In the data rows, 128 means zero.
Some points, each followed by its number:
[119 140  96 122 121 179 102 136 142 127 129 113 158 143 114 111 161 118
 130 114 138 126 110 143] 0
[177 161 122 125  67 187  96  93 133 224 141  92 126 102 134  75  52 136
 164 116  58 104 176  86] 1
[135 158 157 164 173  69 171 150 102  94 165 138 107 131  99 136 154  98
 129  94 126 125 125 145] 2
[ 85 176  99 156 148  51 144 119 104  85 101 163 124 179 155 135 189  85
 110  53 123 133  65 132] 3
[121 121 157  97 162 208 123 197 121 145 137 151 156 120 120 174 107 153
 151 157 156 124 126 158] 4
[153 127 153 115 132 156 106 148  99 122 170 159 134 117 157 154 179 152
  56 110 152 130 111 185] 5
[142  99 179 101 195  68  98  58 140 110 123  72 102 106 111 148 151 123
 134 161 106 152 146 102] 6
[154 117  69  71  82 156 135 132 101 185 181 113 152 164 150  99 142 121
  68  92  77  62  88 125] 7
[129  86  89 115  70 173 132  50 161 105 195 130  92 106 137 121 110 186
  93 126 148 117 156  79] 8
[ 90 188  66 120  97  87 107  96 118 122 137 156 104 125 169  93 117 119
 137 140 163 130 111 143] 9
[138  93 152 126 128 162 130 233 111 169  74 149 177 187  96 127 100 133
 149 107  92  96 123 168] 10
[ 66 172 128 119 106 121  88 130 127 131 118 145 123 121 179 127 115  94
 108 118 142 106  94  86] 11
[112 197  84  90 186  85 189 132 127 114  79 102  80 150 119  86 121  93
 107 135 173  95 138 139] 12
[ 87 187  97  98 146 109  93  32 179 100 171 134  43  20 180 127 108 149
 129 147 137 100 185 106] 13
[110 177 155 128  27 235  79 145 152 178 206 174 149  90 137  88  98 145
  85 110 132  87 151 115] 14
[102  71 145 103 146 164  81 118 170 126 184 139 156 118 125 175 129 157
 103 157 149 138 118 108] 15
[ 96  83 167  96 116 128 129 157 140 144  57 118 194 139 119 170 167 113
 137 120 148 104  90  70] 16
[141 130 101 129 110 160 154  76 141 119 125 104  89 138 107  86 130 143
 110 113 124 126 145 153] 17
[144 174 105 119 151 161 131 101 128 144 161 125 140 121 145 146 182 131
  78 106 128 160  83 147] 18
[138 165  98 129 147 187 129  98 126 134 163 126 128 128 146 138 178 120
  80 103 113 160  81 141] 19
[ 92 180  96 142 127 106 155 186  84  82 129 200  66 173 144 115 178  99
  80 130 159 126  72 148] 20
[149  87 146 118 137 160 162  81 141 137 111 146 116  95 131 150 145 171
 135 137 138 136 168 151] 21
[132 132  55 127  99 129 129  99 120 128 159 119 104 154 130  83 118 145
 105  76  92  77 128 113] 22
[104 125 112 142 110 149 120 114 125 116 121  88 147 127 158 144 131 105
 119 140 108 129 137 128] 23
[120 103 122 114 169 120 195 129 147 128  71  72 120 157 104 124 127 119
 152 123 122 112 146  90] 24
[143  83 151 129 136 107 131 135 108 149 140 119 143 162 107 116 114 100
 125 139 128  87 133  94] 25
[182  55 136  67 132 150  84 106  86 147 173  79 152 129 124 156 182 158
  65  89 109  78 139 158] 26
[112 138  95 110 113 164 154  87 138 145  83 111 100 120 118 116 135 120
 143 126  99 114 107  82] 27
[102 102 212 166 214  49 129 160 123 103  44  90 123 126  76 128  90  80
 239 178 158 138 153  87] 28
[108  49 109  86 163 121 177 149 122 148  77 114 151 147 158 166 125 120
 154 192 171 110 136 145] 29
[101 100 210 176 211  39 131 158 132 105  64  99 118 126  73 132  98  81
 232 178 157 139 147  89] 30
[175 118 199 154  55  94 163 119 127 144 144 122 153 127 130 111 162 119
  74 110 162 155 118 114] 31
[ 99 148 151 145 127 123 131 175 114 124 160 187 145 127 178 161 159 121
  99 131 132 130  95 136] 32
New points follow, each followed by the numbers of its three nearest points above, smallest number first.
[ 94 179 101 161 144  67 158 122 104  86 103 162 125 184 159 132 183  87
 112  49 115 141  58 135] 2 3 20
[161 120  75  75  88 167 128 139  96 178 175 116 154 169 147 106 145 128
  73  87  82  62  94 135] 7 22 26
[ 90 186 102 104 141 111  91  51 182 107 174 137  44  11 184 128 110 145
 132 147 140 100 183 110] 8 9 13
[ 67 148 140 163  91 102 150 147 160 136  94 198 108 105 178 105 105  99
 122 170 156 120 131  66] 9 11 32
[130  63 144 111 161  68 170 142  95  91  85 134 186 191 123 205 194 141
 177 125 125 191  74  99] 16 24 29
[128 136  59 123  94 124 134 101 120 124 157 120  99 148 145  86 117 145
  97  79  96  81 126 113] 7 17 22
[144 148 154 138  85 162 135 182 110 110 176 220 120 111 153  78 145 165
  63 152 188 162 155 188] 5 31 32
[ 71 171 134 125 112 121  76 134 126 133 111 144 120 127 181 124 111  95
 101 125 142 101  98  94] 9 11 23
[177  84 137 143  62 160 134 167 124 125 171 198 133 108 100 135 129 201
 157 147 122 169 155 157] 4 5 21
[129 115 201 128 105 115  50  71 134  84 171 146  99  87 151 107  76 174
 105 119 164 106 204 108] 8 13 15
[121 140  83 124 121 170 112 128 147 123 126 114 153 134  99 115 157 119
 132 114 146 131 109 134] 0 17 23
[153  56 173 151  99  95 147 158 102 115 168 150 122 150 110 135 135 131
 109 135 148 115 138 112] 2 25 31
[163 217 189 140  35 194  74 130 127 180 155 153 101  80 146  54  99 129
 102 129 119 106 192 140] 1 14 17
[164  81 145 148  35 255  71 223  77 224  99 141 203 145  83 145  51 130
 191 156  56 128 123 136] 1 4 10
[170  87 143 154 143  99 132 125 120 157 126 114 121 129 106 107 160 130
 124  89  82 119 132 131] 2 17 25
[103  87 161  96 125 125 124 164 135 138  59 122 185 142 124 156 162 108
 144 117 142 102  86  68] 16 24 25
[120 151 141  98 146 181  76 171 141 150 116 108 142 123  97 132  84 163
 160 144 115 119 142 164] 0 4 23
[173 122 191 154  57  89 162 127 133 138 148 125 154 122 130 106 163 128
  65 108 152 157 111 106] 25 31 32
[181 103 127 111 217 101 111  51  96 136 123  96 150 111 118 201 206 131
 167  91  84 198  82 124] 6 18 19
[139 157 163 164 169  71 167 152 101  97 165 140 112 129  98 134 154  99
 129  88 123 125 115 152] 2 25 32
[143  77 146  90 125 156 122 102 140 153 111 129 122  96 127 151 155 142
 126 112 124 100 154 152] 17 21 23
[120 113 111 137 152 115 159 109 157 127 121 119 118 116 156 143 131 149
 131 144 156 142 155 162] 17 21 23
[149 131 220 140 198 117 111 148 163 110 135 129 140 102 120 137 193 133
  54 125 140 159 151 150] 2 5 18
[ 90 149 127 167  48  91 124 173 145 131 119 193 122 138 155  58  87 106
 112 122 124  82 152  66] 9 11 25
[168 160 127 123  64 184 102  93 139 219 136  98 127  94 127  88  48 135
 165 117  56 105 173  87] 1 22 27
[152 146  75 118 146 119 155 149  90 131 104 105 134 197 103 112 128 113
 169 123  81 132 105 185] 0 17 24
[ 91 178  75 118  93  92 103  99 117 135 133 156 107 127 168  95 120 118
 145 135 160 133 103 148] 9 11 23
[137 139 144 127 235 100 113 145 116  91 125 144  96 139  92 189 140 142
 149 133 120 184  97 179] 2 6 18
[204  74 164 105 150 148 106 110  92 170 179 129 137 107 108 158 143 158
 120  80  60 110 133 164] 5 21 26
[149  66 177 147 102  95 139 156  96 110 168 150 124 142 112 146 133 131
  99 141 147 120 144 106] 25 31 32
[148 130 214 140 191 120 104 151 157 115 139 134 142 107 125 131 195 123
  58 116 138 152 159 150] 2 5 32
[ 67 142 143 166  89  99 150 143 159 143 106 191 108  99 177 111 106 102
 122 163 167 116 134  69] 9 11 32
[101 136 105 147 130 144 132 115 122 120 123  94 146 128 159 143 126 108
 113 138 116 122 132 123] 0 23 27
[161 110  93 119 109 128 142  92 148 112 158  98 126 101 122 116 156 136
  97 130 164 137 139 134] 0 17 23
[ 99  69 149 104 139 165  91 115 171 124 183 139 154 114 123 172 134 160
 103 162 150 136 120  99] 15 21 23
[116  84 137  99 156  74 123  98 103  96 103 147 117 111 152 161 175 144
 121  96 163  93 138 128] 21 23 25
[ 89 182  70 110  91  76 106  99 118 122 141 156 103 120 149  86 116 112
 150 138 168 129 106 149] 0 9 11
[ 94 143 150 136 128 119 141 164 113 119 152 190 140 133 181 166 157 120
 102 130 129 131 100 132] 5 11 32
[179  83 144 144  64 157 135 165 128 128 166 188 122  90  96 140 118 201
 159 150 130 177 171 178] 4 5 21
[143 162 120 141 143  50 147  73 129  69 163 133 100 120 135 125 196 114
  83 102 154 147 134 140] 2 3 18
[ 65 142 141 166  87 106 148 143 155 136 110 194 102  92 168 110 105 100
 122 168 159 123 139  63] 9 11 32
[ 89 191  98 104 147 117  90  30 176  99 165 137  45  18 186 131 111 152
 126 153 136 109 186  98] 8 9 13
[ 87 186  73 119  98  92 106  99 123 141 133 158 106 121 168  89 121 113
 146 137 158 133 102 137] 9 11 23
[154 195 127  88  78 200  94 108 127  89 179 150  61  94 119  97 104 193
  75 145 137 139 193 198] 5 8 17
[119 132  56 128  98 130 125 104 119 126 150 125 100 145 137  78 119 142
 106  82  94  78 134 120] 17 22 27
[169  55 163 109 188 150 164  87 107  72 108 127 102  95  98 178 128 205
 160 156 191 178 164 157] 6 21 29
[193 162 111 151  51 184  91 175  53  76 104  99 137 144  41  81 162 104
 103 111 122 161 108 166] 0 17 23
[101 170 133 159 176 104 120 102 158 126  93 136 133  91 149 155  88 137
 180 147 133 187 144 119] 9 21 23
[129  97 151 119 127 159 123 236 102 163  69 156 170 185 110 133  95 124
 153 119  95  78 127 169] 4 10 25
[ 95  74 155  98 153 166  93 120 166 122 184 131 153 122 120 171 131 161
 109 155 151 140 119 101] 4 15 21
